Each row of this table is followed by its label. One hidden rule gives the labels. It looks at one to three of the table's principal directions, none of them among the few with the most spread.
[ 0.7  1.6 -1.  -1.6 -0.2 -1.4  0.2  0.6 -0.1  0.7 -0.7  1.1  2.7  0.3
  1.5 -0.2 -1.8 -0.9  0.8 -0.8 -1.2 -0.2  1.7  0.2  0.7  0.3 -0.6  0.6
 -0.3  1.3 -0.7 -1.7] q883
[ 2.3  0.4  0.1  0.4  0.8 -0.2  1.   0.2 -0.8 -0.5 -0.1  0.3 -0.5 -0.2
 -0.6 -0.4 -1.  -0.5  0.1  0.9 -0.5  0.3 -1.7  1.4 -0.1  1.5  0.5  0.5
  2.3  0.2 -0.5  0. ] q100
[-1.8 -0.5  0.2  1.8 -0.5  0.  -0.8 -1.   0.4  0.  -0.7 -2.7 -1.3 -2.7
 -2.4 -2.   0.2  1.8 -1.2 -0.3  2.8 -0.2 -2.3  0.3  0.6 -1.  -2.6  0.9
  1.2 -3.2  0.4  0.5] q100
[-0.1 -0.9  0.   1.3  0.2  1.9 -0.2 -0.1  0.3 -0.7  0.5 -0.2 -0.8  1.4
 -0.2 -0.3  1.5  1.3 -0.7  1.7  0.1  0.1 -0.4 -1.  -0.7  0.7  0.9 -0.8
 -0.3 -0.5  0.1  0.6] q573
[ 0.1  0.1  0.4  0.8 -0.4  0.9 -0.9  1.2  0.6 -0.1  0.1  0.1 -0.2  1.3
  0.8  0.6  0.5  0.9 -0.7  0.3 -0.6 -0.8  0.2 -1.2 -0.7 -0.1 -0.1 -1.8
  0.3 -0.2  0.3  1. ] q100
[ 1.6 -0.4  0.4  0.2  0.1 -0.8  0.8  0.9 -0.6  0.4  0.1 -0.1 -1.7 -0.4
 -0.6  0.2 -0.5 -0.4 -0.5  0.2  0.   0.  -1.1  1.1 -0.7  1.   0.1 -0.4
  1.9  0.5  0.4  0.6] q843
[ 0.8  0.2 -0.5 -0.8  0.3 -0.5  0.6  0.1  0.  -0.2  0.   0.6  0.1  0.
  0.6  0.4 -0.5 -0.8  0.6 -0.4 -0.8  0.1  0.6  0.4  0.1  0.4  0.3  0.
 -0.5  1.  -0.2 -0.5] q100
[ 1.3  0.   1.1  0.6  0.8 -0.2  0.8 -0.5  0.3 -1.2  0.1 -0.1 -1.6 -0.9
 -0.6 -0.3 -0.4 -0.1  0.6  0.5 -0.2 -0.1 -1.4  1.1  0.   0.9  1.   0.1
  0.7  0.1 -0.3  0.6] q573
[-0.3  1.2 -0.3 -0.4 -0.2 -1.9  0.   0.5  0.6  0.5 -0.2 -0.3  0.5 -1.
  0.7 -0.2 -1.  -0.8  0.4 -1.8  0.2  0.   0.3  0.   0.7  0.1 -1.5  0.5
  0.7  0.   0.7 -0.7] q883
[-2.5  1.9  0.   0.  -1.9 -0.2 -1.7  2.5  1.9  1.2 -0.5  0.1  2.5  1.7
  2.5 -0.1 -0.5  1.7 -1.1 -1.4 -0.2 -3.   2.8 -2.6 -0.3 -2.1 -3.  -2.8
 -2.7 -1.5  1.2  0.6] q843
[-1.3  0.8  1.2  0.5 -0.5  0.1 -1.5  0.5  2.  -0.7 -0.3  0.1  0.3 -0.1
  1.3 -0.1 -0.6  1.   0.2 -1.3 -0.3 -2.   1.1 -1.5  0.  -1.  -1.  -1.5
 -2.3 -0.8  0.4  0.1] q100
[ 0.1 -0.7 -0.8  0.6  0.8  1.4 -0.2  0.1 -0.7  0.5  0.7 -0.1 -0.9  1.
 -1.2 -0.2  0.8  0.6 -0.7  1.6  0.9  0.9 -1.1 -0.1 -0.8  1.   0.6  0.5
  0.6 -0.1 -0.1 -0.1] q843
[ 1.3  1.8 -1.5 -1.2  1.2 -1.9  0.8 -1.  -0.5  0.4 -0.2  0.7  2.8  0.2
  1.  -0.8 -1.1 -1.4  1.9  0.3 -1.2  2.2  0.6  1.2  1.1  1.6  0.3  3.1
  1.1  2.  -1.1 -2.6] q883
[-0.4  2.2 -0.3  0.8  0.2  1.5 -0.9  2.  -0.4 -0.4 -0.1  0.2  1.1  2.
  0.5 -0.2 -0.6  1.7 -0.9  1.7  0.6 -1.3  0.3 -1.1 -0.3  0.1 -0.3 -1.3
  1.4 -1.3  0.4  1.8] q883
[-0.1  1.2 -0.6 -0.3 -0.2 -0.7 -0.1  0.4 -0.1  0.1 -0.6  0.2  1.6  0.
  0.9 -0.2 -0.7 -0.1  0.2 -0.5 -0.5 -0.6  1.1 -0.5  1.1 -0.4 -0.7 -0.6
  0.3 -0.2 -0.2 -0.2] q573
[ 0.5 -0.4 -2.2 -0.7 -0.9  0.4  0.1  1.2 -1.1  0.7  0.   0.   1.7  1.7
  0.9  0.4  1.5  0.7 -1.3  1.6 -0.4  0.9  2.2 -0.7 -0.4  0.2  0.3 -0.2
  0.8  0.9  0.2  0.7] q573
[-0.3 -1.2 -1.2  1.1 -0.7  0.6  0.4 -0.2 -1.4  1.  -0.3 -2.2 -0.9  0.
 -2.4 -1.4  1.5  1.  -1.8  1.6  2.1  1.8 -2.4  0.5 -0.3  0.9 -1.2  1.5
  3.6 -1.4  0.4  0.2] q883
[-2.   0.1  0.8 -0.6 -1.2 -1.8 -1.  -0.4  1.1  0.6 -0.5 -0.8  0.7 -2.
  0.3 -0.1 -0.3 -0.1  0.  -2.3  0.7 -0.6  1.2 -0.2  0.5 -2.  -1.8  0.6
 -1.5 -0.6  0.8 -0.1] q100
[ 1.3 -0.1  1.3 -0.7  1.4 -0.6  0.8 -2.5  0.3 -1.8  0.   0.7 -0.9 -2.8
 -1.1  0.1 -1.1 -1.7  2.4 -0.8 -0.7  0.8 -1.5  1.9  1.5  0.4  2.2  1.9
 -0.2  0.9 -1.7 -0.9] q573
[ 1.  -1.2 -0.6  0.2  0.5  0.   0.9 -1.1 -0.7  0.1  0.1  0.1 -0.2  0.2
 -0.2 -0.1  0.5 -0.8  0.4  0.4 -0.8  1.1 -0.6  0.4  0.3  0.8  0.6  0.3
  0.3  0.7 -0.6 -1.2] q573
[ 0.   0.1 -0.6 -0.4  1.   0.5  0.  -0.9 -0.3 -0.3  0.6  0.1  0.3  0.2
 -0.5 -0.1  0.6  0.1  0.6  1.2  0.3  1.3  0.   0.5  0.   0.5  1.3  1.7
 -0.4  0.7 -0.5 -0.3] q883
[ 0.6 -1.5  0.1  0.4  0.3  1.9  0.5 -0.2 -1.3 -0.1  0.4  0.5 -0.8  1.9
 -0.7  0.3  1.   0.  -0.7  1.7  0.   0.6 -0.8 -0.3 -1.   1.   1.7 -0.3
  0.6  0.3 -0.1  0.1] q883
[-0.2  1.3  2.1  0.   0.3  0.7 -0.9  0.3  1.7 -1.3 -0.3  1.2  0.1 -1.9
 -0.6 -0.7 -2.9  0.8  0.4 -1.3  0.2 -3.4 -0.7  0.   0.4 -0.8  0.  -0.9
 -2.6 -1.7 -0.9  0.2] q100
[-0.7  1.3  0.3  0.9  1.1  1.4 -1.   0.1 -0.3 -0.3  0.3  0.  -0.1  0.3
 -1.1 -0.2 -0.1  1.   0.1  1.5  1.  -0.3 -1.1 -0.3  0.4 -0.2  0.7 -0.2
  0.9 -1.1 -0.5  1.1] q883
[ 1.3 -0.3 -0.9 -0.9  0.9 -1.2  1.6 -1.5 -1.2  0.2  0.   0.  -0.1 -0.9
 -0.7 -0.1 -0.2 -1.7  1.3  0.2 -0.4  1.9 -0.7  2.   0.8  0.8  0.8  2.
  1.   1.4 -0.9 -1.3] q100
[ 1.5 -1.8  0.7  0.7  1.3  0.5  0.8 -1.9 -0.3 -0.9  1.  -0.6 -2.9 -1.5
 -2.3  0.1  1.5 -0.4  0.6  1.4  0.4  2.2 -2.8  1.9 -0.3  1.3  2.5  1.9
  1.4  0.8 -0.8  0.5] q883
[-1.5  2.8  0.7  0.2 -0.4 -2.5 -0.6  0.7  0.3  0.6 -1.  -2.  -0.6 -2.9
 -1.  -0.8 -1.8  0.5  0.1 -1.4  2.2 -1.2 -1.   1.4  1.3 -1.5 -3.   0.5
  2.4 -1.9  0.8  1.6] q883
[-0.3 -1.5  1.4 -0.4  0.1  0.  -0.5 -1.7  0.  -0.6  0.3  0.2 -0.5 -0.8
 -0.4  0.7  0.7 -0.9  0.7 -0.6 -0.1  1.3  0.   0.1 -0.4 -0.3  1.4  1.5
 -0.5  0.9  0.  -0.5] q883
[ 0.2 -0.9 -0.1 -0.5 -0.5  0.4 -0.3  0.2  0.8  0.1  0.5  0.7  0.4 -0.3
  0.3  0.5 -0.1 -0.6 -0.4 -1.4 -0.5  0.1  0.  -0.7 -0.4  0.  -0.1  0.3
 -1.2  0.   0.1 -0.8] q100
[-0.2 -1.5  0.3  1.2  0.   1.7 -0.1  0.5 -0.4  0.2  0.8 -0.6 -2.2  1.3
 -1.   0.4  2.2  1.4 -1.3  2.1  0.7  0.  -0.7 -0.3 -1.3  0.2  1.1 -1.4
  0.1 -0.3  0.5  1.9] q883
[-0.8  1.   1.8  0.1 -0.3  0.5 -0.7  0.2  1.1 -0.6 -0.4  0.5  0.2 -0.1
  0.2 -0.2 -1.2  0.7  0.4 -0.5 -0.2 -2.2  0.  -0.2 -0.1 -1.  -0.2 -1.
 -1.9 -0.9 -0.4  0.4] q883
[-1.1  1.8 -0.2  0.8  0.1  0.1 -0.7 -0.3  1.8 -0.4 -0.1 -0.8  1.5 -0.9
 -0.3 -1.7 -0.7  1.4  0.1 -0.3  0.8 -0.6 -0.9 -0.2  0.7 -0.4 -1.8  1.2
 -1.  -2.  -0.3 -0.4] q573
[ 0.2 -0.5 -1.4 -0.4 -0.1  1.2 -0.1  0.7 -0.4 -0.3  0.5  0.6  1.4  2.9
  1.7  0.5  1.8  0.8 -0.6  1.9 -0.8  1.   2.6 -1.2 -1.1  0.8  1.3 -0.2
 -0.9  1.5  0.4  0.2] q100
[ 1.2  0.7  0.1  0.5  2.1  0.   0.7 -0.8 -0.6  0.   0.2  0.9 -0.7 -0.9
 -0.9  0.  -1.7 -0.8  1.5  0.2 -0.7 -0.8 -1.7  1.4  0.8  0.   0.5 -0.7
 -0.7 -0.1 -1.6 -0.7] q100
[-1.4  0.   0.3  0.5 -1.7 -0.8 -0.8  0.6  0.4  0.5 -0.8 -1.8 -0.6 -0.8
 -0.1 -0.2  0.6  0.8 -1.  -1.   1.1 -0.4  0.1 -0.4  0.1 -1.3 -2.2 -0.6
  1.3 -1.2  1.   1.1] q100
[ 0.3 -0.5  1.   0.8  1.   0.3  0.1 -0.2 -0.6  0.3  0.4 -0.1 -2.3 -0.2
 -1.3  0.1 -0.2  0.3  0.2  0.9  0.5 -0.5 -1.5  1.1 -0.7  0.   0.6 -0.7
 -0.1 -0.1 -0.2  0.6] q843
[-0.1  0.5  0.1  1.  -0.1  1.1 -0.3  0.8  0.1 -0.8 -0.1 -0.6 -0.9  0.
 -0.5 -0.2  0.3  1.4 -0.7  1.   0.7 -1.  -0.6 -0.3  0.1 -0.2 -0.1 -1.4
  0.9 -1.3  0.1  1.9] q573
[-1.1 -0.8 -1.6  0.7  0.1 -1.4  0.4 -1.4 -0.9  1.6  0.1 -3.1 -1.7 -0.3
 -1.7 -1.1  2.6  0.  -0.1  1.   2.2  4.2 -1.6  1.   0.1  1.4 -1.2  3.3
  4.   0.5  1.1 -0.8] q843
[-0.5  0.3  0.3  1.1  0.6  2.  -0.5  0.2  0.7 -0.8  0.4  0.2 -0.4  0.5
 -0.6 -0.7  0.2  1.9 -0.4  1.6  0.5 -1.5 -0.4 -0.6 -0.3 -0.1  0.7 -1.2
 -1.9 -1.3 -0.5  1. ] q100
[-0.4 -0.6  0.8  0.8 -0.3  0.5 -0.8  0.5  0.   0.3  0.  -0.7 -1.5 -0.9
 -1.7 -0.7  0.2  1.4 -1.3  0.7  1.5 -0.7 -1.   0.  -0.4  0.   0.1 -0.4
  0.9 -1.   0.2  1.2] q843
[ 0.7  0.6  0.5 -0.8  0.2 -0.7  0.1 -0.5 -0.3 -0.2 -0.2  0.2  0.3 -0.8
 -0.5  0.1 -0.7 -0.8  0.7 -0.2  0.   1.  -0.6  1.1  0.2  0.4  0.7  1.8
  1.4  0.8 -0.5 -0.2] q883
[-0.5 -0.3 -1.  -1.3 -1.1 -1.3  0.3  0.  -0.4  1.  -0.1 -0.5  1.6 -0.2
  0.3  0.1  0.8 -0.4 -0.5 -0.3  0.3  1.2  1.5  0.5 -0.1 -0.6 -0.6  1.7
  0.   0.6  0.6  0. ] q883
[ 0.2  1.5 -1.1 -2.  -0.7 -1.5  0.8  0.8 -0.7  0.3 -0.9  0.9  2.9  0.8
  2.   0.1 -1.4 -1.   0.6 -0.7 -0.9 -0.3  2.7  0.1  0.8 -0.1 -0.5  0.3
 -0.1  1.2  0.  -0.8] q100
[ 0.4  0.3  0.2 -0.7  0.3 -0.7  0.1  0.3  0.6  0.6  0.2  1.3  0.9  0.3
  0.8 -0.2 -1.5 -1.   0.6 -1.3 -0.8 -0.3  0.4 -0.3 -0.2  0.9 -0.1  0.5
 -1.3  0.9  0.  -2.1] q843
[-0.8  0.3 -1.1  0.8  0.7  0.3 -0.3 -1.1 -0.2  0.8  0.  -1.1  0.4 -0.6
 -1.7 -1.7  0.   0.6 -0.1  0.7  1.5  1.4 -2.   0.4  0.4  0.6 -1.2  2.3
  1.1 -1.2 -0.5 -1.4] q883
[-2.   0.2  1.5  2.1  0.1  0.6 -1.6 -0.1  1.5  0.   0.1 -1.5 -2.2 -1.9
 -1.6 -0.7  0.2  2.  -0.6 -0.4  1.7 -1.9 -1.9 -0.5  0.4 -1.6 -1.4 -1.7
 -0.8 -2.9  0.2  1.5] q100
[ 0.9 -0.9 -1.1  0.3 -0.1  0.6  0.8  0.2 -0.7  0.2  0.   0.1  0.   1.9
  0.8  0.3  1.1 -0.3 -0.2  0.8 -1.2  0.8  0.3 -0.6 -0.3  0.9  0.3 -1.
  0.6  0.9 -0.1 -0.6] q573
[ 0.2 -0.4 -1.  -0.9  0.3 -1.2  1.2 -0.5 -1.3  2.2 -0.1  0.7  0.6  0.1
  0.   0.6 -0.9 -2.   0.8 -1.2 -1.  -0.1  0.   1.   0.5 -1.  -1.  -0.5
 -1.5  0.6 -0.7 -1.9] q883
[-1.9  1.2  2.7 -0.4  0.2 -2.1 -0.7 -1.1  1.5  0.7 -0.3  0.  -0.5 -3.
 -0.6  0.1 -2.1 -0.7  1.7 -2.9  0.3 -2.4 -0.7  1.3  0.8 -2.8 -1.5 -0.2
 -3.2 -1.1 -0.4 -0.3] q843
[ 3.  -1.2 -1.1 -1.4  0.7  1.3  0.9 -0.4 -1.1 -1.4  0.8  2.3  2.2  2.2
  1.3  0.9  0.7 -1.4  0.2  1.7 -2.2  2.8  1.3 -0.2 -1.1  2.6  3.6  2.3
  0.8  3.  -0.7 -1.2] q100
[ 0.6 -0.7 -0.9 -0.4  0.3  0.8  1.1  0.4 -1.   0.7  0.2  1.3  0.6  1.6
  0.4  0.3 -0.1 -0.5 -0.2  0.6 -1.  -0.8  0.8 -0.4 -0.1  0.1  0.7 -1.6
 -1.6  0.4 -0.4 -0.6] q573
[-1.7  1.8 -0.1 -0.9 -0.5 -1.7 -0.2 -0.2  1.7 -0.2 -0.3 -0.5  2.  -0.3
  1.8 -0.5  0.1  0.3  1.1 -1.  -0.2 -0.3  2.4 -0.2  0.7 -1.1 -1.1  0.9
 -2.4  0.2  0.6 -0.2] q100
[ 0.   1.3  0.2 -0.3  0.1  0.3 -0.3  1.2  0.1  0.  -0.4  0.8  0.4  0.1
  0.3 -0.2 -1.6  0.7  0.1  0.1 -0.2 -2.3  0.7 -0.1  0.3 -0.4 -0.1 -1.7
 -1.2 -0.4 -0.6  0.4] q883
[-0.4 -0.5  1.2  1.2  0.3  0.7 -0.3  0.   1.  -0.3  0.5 -0.2 -1.9  0.3
 -0.1  0.1  0.8  1.   0.1  0.5 -0.3 -1.4 -0.4 -0.3 -0.6 -0.5  0.5 -2.1
 -2.1 -0.4  0.   0.9] q100
[ 3.5 -1.1  0.6  0.1  1.4 -0.9  2.5 -0.5 -2.3 -0.1  0.1  0.8 -1.8  0.3
 -0.6  0.6 -1.  -2.1  0.7  0.9 -1.3  0.9 -1.9  2.5 -0.7  2.   1.5  0.1
  2.6  1.7 -0.3 -0.5] q100
[ 1.2 -0.1 -0.5 -0.1  1.5  1.2  0.4 -0.2 -1.1 -0.3  0.7  1.1 -0.3  1.5
 -0.4  0.   0.1 -0.1  0.4  2.  -0.2  0.9 -0.2  0.1 -0.4  1.8  2.3  0.4
  0.5  1.3 -0.6 -0.5] q843
[-0.6 -0.7 -0.8 -1.  -1.1 -1.6  0.8  0.  -0.9  1.6 -0.7 -0.6 -0.3 -1.7
 -0.6  0.3 -0.8 -1.5 -0.2 -2.2  0.4 -0.4  0.   0.7  1.1 -1.4 -2.  -0.5
  0.1 -0.4  0.1 -0.7] q573
[ 0.2  0.8 -1.3 -1.2 -0.4  0.4  0.5  1.2 -0.6  0.1  0.   0.8  1.6  1.3
  1.   0.5 -0.1 -0.2 -0.3  0.5 -0.3 -0.2  1.7 -0.3  0.   0.   0.3 -0.3
 -0.3  0.5  0.1  0.5] q100
[-0.4 -0.1 -0.6  0.1  0.2  0.   0.3 -1.4 -0.3  0.  -0.2 -1.1 -0.2 -1.
 -1.3 -0.6  0.5 -0.2  0.4  0.1  0.8  1.4 -1.4  0.8  0.8  0.  -0.3  1.7
  1.1 -0.5 -0.5 -0.5] q100
[ 1.1 -0.9 -0.6 -1.5 -1.8 -0.4  0.1  1.3 -1.2  0.  -0.6  0.2  1.3  0.2
  0.7  0.8 -0.1 -0.4 -1.7 -0.3 -0.1  0.6  1.7  0.1 -1.1  0.  -0.2  0.8
  1.7  0.8  0.9  0.8] q100
[ 0.7 -1.4 -0.2  0.5  0.6  1.8  0.4 -0.4  0.2 -1.3  1.   0.6 -0.9  1.6
  0.5  0.4  2.   0.4 -0.1  1.7 -0.7  0.9  0.5 -0.9 -0.7  1.3  2.5 -0.6
 -0.8  1.   0.1  0.4] q573
[-0.5  2.2  0.6 -0.4 -0.1 -1.2 -0.4  0.9  1.4  0.  -0.2  0.8  1.9  0.4
  2.1  0.1 -1.   0.3  0.9 -0.6 -1.2 -1.9  1.9 -0.4  0.5 -1.  -0.5 -1.2
 -2.1  0.1 -0.1  0.4] q100
Here are more rows. What is the label of each one?
[ 1.  -0.6 -0.6 -0.8 -1.  -0.2  1.   0.2 -0.4 -0.3 -0.6  0.8  1.7  0.5
  1.2  0.1 -0.4 -0.9 -0.3 -0.7 -1.3 -0.1  1.2 -0.4  0.3  0.3 -0.1 -0.3
  0.   0.5 -0.1 -0.8] -> q573
[ 0.5 -1.1  1.4  0.   0.1 -1.   0.7  0.3  0.   0.7  0.5  0.3 -2.5  0.3
  0.6  1.6  0.4 -1.2  0.5 -0.9 -1.1 -0.7  0.1  0.6 -1.  -0.4  0.4 -2.
 -1.1  1.3  0.7  0.5] -> q843
[ 0.4  1.2  0.1 -1.1 -0.3 -0.5  0.2  1.5 -1.   0.3 -0.4  1.1  1.1  1.8
  1.6  1.  -1.  -0.4  0.1  0.3 -0.8 -1.   2.   0.  -0.6 -0.3  0.1 -1.2
  0.1  1.1  0.4  0.7] -> q843
[ 0.8  1.2 -0.3 -0.6  0.5  0.2 -0.2  0.8  0.3 -1.   0.2  1.5  2.   1.8
  2.2  0.4 -0.3  0.2  0.6  0.9 -1.4 -0.2  2.4 -0.8 -0.4  0.7  1.3 -0.2
 -1.   1.4  0.   0.1] -> q100
[-1.   0.6 -0.5 -1.9 -1.2 -1.7 -0.9 -0.2  0.5  0.6 -0.2 -0.2  2.5  0.5
  1.7  0.8  0.8 -1.1  0.5 -1.3 -0.3  2.6  2.2 -0.4 -0.3 -0.2 -0.5  3.1
  0.8  2.   0.8 -1.1] -> q843
[-0.3 -0.7  0.8  1.6 -0.1 -0.3  0.   1.1 -0.1  0.7  0.3 -1.4 -3.8  0.
 -0.6  0.9  1.   0.3 -0.8 -0.2  0.7 -0.7 -1.5  0.  -0.7 -0.4 -1.  -2.7
  1.7 -0.7  1.4  1.9] -> q883
[ 1.1  0.6 -0.7  1.   1.2  2.1  0.4  1.3 -0.7 -0.7  0.8  1.4  0.4  2.5
  0.9  0.7  0.4  0.8 -0.4  2.4 -1.  -1.3  0.7 -1.  -0.2  0.4  1.7 -2.9
 -0.5 -0.3 -0.2  1.7] -> q100
[-1.1  0.8  1.5  1.6  0.4 -0.5 -0.8 -0.5  2.  -0.6  0.1 -0.6 -1.3 -0.7
  0.8  0.4  0.5  0.5  1.2 -1.1 -0.9 -1.5 -0.4 -0.7  0.8 -1.5 -0.7 -2.4
 -1.6 -1.  -0.1  0.9] -> q573
[-0.4 -1.8  0.7  0.3 -0.6  0.4 -0.3 -0.9  0.2 -0.1  0.  -0.7 -0.8 -0.5
 -0.8 -0.2  0.9  0.2 -0.6 -0.3  0.6  0.8 -0.7 -0.1 -0.8  0.   0.   0.9
 -0.1 -0.2  0.3 -0.4] -> q883
[ 0.2 -0.3  0.4  0.3  0.6 -0.4  0.2 -0.8 -0.1 -0.1  0.1 -0.3 -0.8 -1.
 -1.1 -0.7 -0.5 -0.2  0.3  0.   0.7  0.6 -1.2  0.8  0.   0.7  0.1  1.3
  0.7 -0.1 -0.1 -0.6] -> q883
[ 1.5 -0.4 -2.5 -1.2  0.7 -0.6  2.  -2.  -1.1 -0.2 -0.1  0.1  2.1 -0.4
 -0.2 -0.8  0.4 -1.4  1.1  0.8 -0.8  2.8  0.   1.5  1.3  1.3  0.8  3.2
  0.4  1.3 -1.3 -2.2] -> q573
[ 1.1 -0.7  1.2  0.3 -0.3  0.   0.2  0.4  0.5 -0.4  0.1  0.4 -1.2  0.5
  0.5  0.7  0.  -0.6  0.  -0.5 -1.1 -0.1 -0.6 -0.2 -0.9  0.8  0.5 -0.8
  0.6  0.7  0.3  0. ] -> q883
[-0.3  1.4 -0.8  0.4 -0.6 -1.  -0.2  0.5 -0.1 -0.1 -0.9 -1.5  0.8 -0.1
  0.4 -0.9  0.5  1.3 -0.3  1.   0.5  0.2  0.8  0.2  0.8 -0.2 -1.2  0.1
  2.  -0.5  0.3  1.2] -> q573
[-1.5 -1.   1.4  0.7 -0.7  0.4 -1.  -0.1  2.2  0.1  0.4  0.3 -0.6  0.3
  1.3  0.8  0.4 -0.2  0.2 -2.5 -1.1 -1.4  0.3 -1.9 -0.6 -1.4 -1.  -1.9
 -3.4 -0.6  0.6 -0.7] -> q100
[ 0.6 -0.9 -0.5  0.6  0.1  1.3 -0.1  1.2 -0.2  0.5  0.5  1.2  0.1  1.2
  0.5  0.5 -0.5 -0.2 -1.1 -0.4 -0.7 -1.1 -0.1 -1.4 -0.8  0.2 -0.3 -2.
 -1.  -0.6  0.2 -0.4] -> q100
[-1.4 -1.2  0.1 -0.5 -1.6  0.1 -0.9  0.1  0.9  0.7 -0.1 -0.2  0.8  0.8
  0.9  0.2  1.3  0.7 -0.8 -0.6 -0.3 -0.3  1.9 -1.2 -0.8 -1.1 -0.5 -0.5
 -2.4  0.3  0.4 -0.3] -> q883
[-0.5  0.2  1.9  1.1  1.4 -0.8  0.3 -1.9  0.7 -0.3  0.2 -0.7 -2.8 -2.7
 -1.6  0.3 -0.6 -0.8  1.9 -1.3  0.2 -0.9 -2.7  1.7  1.2 -1.5 -0.2 -0.6
 -1.  -1.1 -0.8  0.3] -> q573
[ 2.4 -2.2 -0.7 -0.9 -0.1  0.6  1.3 -0.5 -1.4 -0.1  0.1  1.3  0.7  1.
  0.2  0.7  0.3 -1.3 -0.3  0.6 -1.7  1.4  0.2  0.7 -1.   1.   1.6  0.8
 -0.1  1.7 -0.7 -1.2] -> q573
[ 2.6  0.1 -2.1 -1.   0.8  0.8  1.6  0.  -1.8 -0.6  0.   1.6  2.3  1.9
  1.   0.2 -0.1 -0.9  0.4  2.  -1.8  1.2  1.   0.4  0.4  1.6  2.   0.5
  0.9  1.7 -1.3 -0.7] -> q573
[-1.7  1.2  0.2  0.3  0.6 -1.5 -0.5 -1.5  0.8 -0.1  0.  -1.7  0.1 -1.7
 -0.7 -1.   0.5  0.8  1.1  0.2  1.4  1.  -0.2  1.2  0.7 -0.8 -0.9  2.3
 -0.3 -0.5  0.2  0.3] -> q100
[-1.2 -1.5 -0.3  1.1 -1.5  2.5 -1.6  0.2  0.9 -1.4 -0.1 -1.2  0.2  0.6
 -0.2 -0.5  2.2  2.2 -2.2  0.7  1.2  0.5  0.3 -2.3 -0.8 -0.2 -0.3  0.1
  0.5 -1.6  0.8  1.2] -> q573
[ 0.9  0.5 -0.7 -1.   0.4 -1.2  0.8 -0.1 -0.9  0.6  0.1  0.4  1.   0.7
  0.6  0.3 -0.4 -1.4  0.6  0.  -0.5  1.7  0.4  0.9 -0.3  1.   0.1  1.8
  1.2  1.6  0.3 -1.1] -> q843
[ 1.9 -1.4 -0.8  0.1  0.1  1.2  0.5  0.3 -0.8 -0.5  0.3  0.9  0.6  1.9
  0.6  0.   0.5 -0.2 -0.9  1.2 -0.9  1.3  0.2 -0.6 -1.2  2.1  1.2  0.5
  1.2  1.1  0.1 -0.9] -> q100
[-1.2  0.3  0.6  0.7 -1.2  0.3 -0.8  0.7  0.9 -0.5 -0.6 -1.  -0.4 -0.5
  0.1 -0.4 -0.3  1.1 -1.  -1.   1.  -1.2 -0.2 -0.9 -0.1 -0.7 -1.8 -0.8
  0.3 -1.7  0.9  0.8] -> q573
[-1.3  0.8  1.  -0.2 -0.9  0.  -1.2  1.   0.4 -0.1 -0.5  0.2  0.3 -1.3
  0.   0.4 -1.2  0.4 -0.6 -1.5  0.8 -2.1  0.7 -0.9  0.6 -1.7 -0.8 -1.5
 -0.3 -1.4  0.3  1.2] -> q100
[ 0.8  1.  -0.6 -1.1  0.8 -1.4  0.3  0.  -1.3  0.7 -0.2  0.5  0.4  0.6
  0.5  0.3 -0.8 -1.2  1.1  0.3 -0.3  1.4  0.7  0.9  0.1  1.2  0.6  1.3
  1.9  2.1  0.  -1.1] -> q843
[-0.8 -1.  -0.1  0.3 -1.1 -0.9  0.1 -0.6  0.4  0.1 -0.4 -1.8 -0.7 -1.7
 -0.7 -0.8  0.8  0.4 -0.8 -0.8  1.2  0.5 -0.4  0.3  0.2 -0.5 -1.5  0.9
  0.4 -1.   0.8  0.2] -> q573
[ 0.5  0.7 -0.5 -0.2 -0.9  1.1 -0.6  1.6 -0.2 -0.7 -0.9  0.3  1.3  0.8
  0.4 -0.8 -1.2  1.3 -1.3  0.6  0.3 -1.1  0.8 -0.8 -0.4  0.7 -0.4 -0.4
  1.  -0.6 -0.1  0.3] -> q100
[-0.4 -1.6  0.5  0.5  0.7  1.2  0.  -1.9  0.4 -0.4  0.6  0.1 -1.2 -0.3
 -1.   0.   1.  -0.4  0.6 -0.1  0.   1.  -1.5 -0.2  0.   0.2  1.1  0.8
 -1.3  0.  -0.6 -1.2] -> q100
[ 0.3  0.7 -1.3  0.   0.3 -0.5  0.9 -0.4 -1.1  0.3 -0.6 -0.7  0.2  0.5
  0.  -0.4  0.2 -0.2  0.6  0.9  0.   0.8  0.   0.8  0.8  0.4 -0.5  0.3
  1.5  0.3 -0.3 -0.2] -> q573
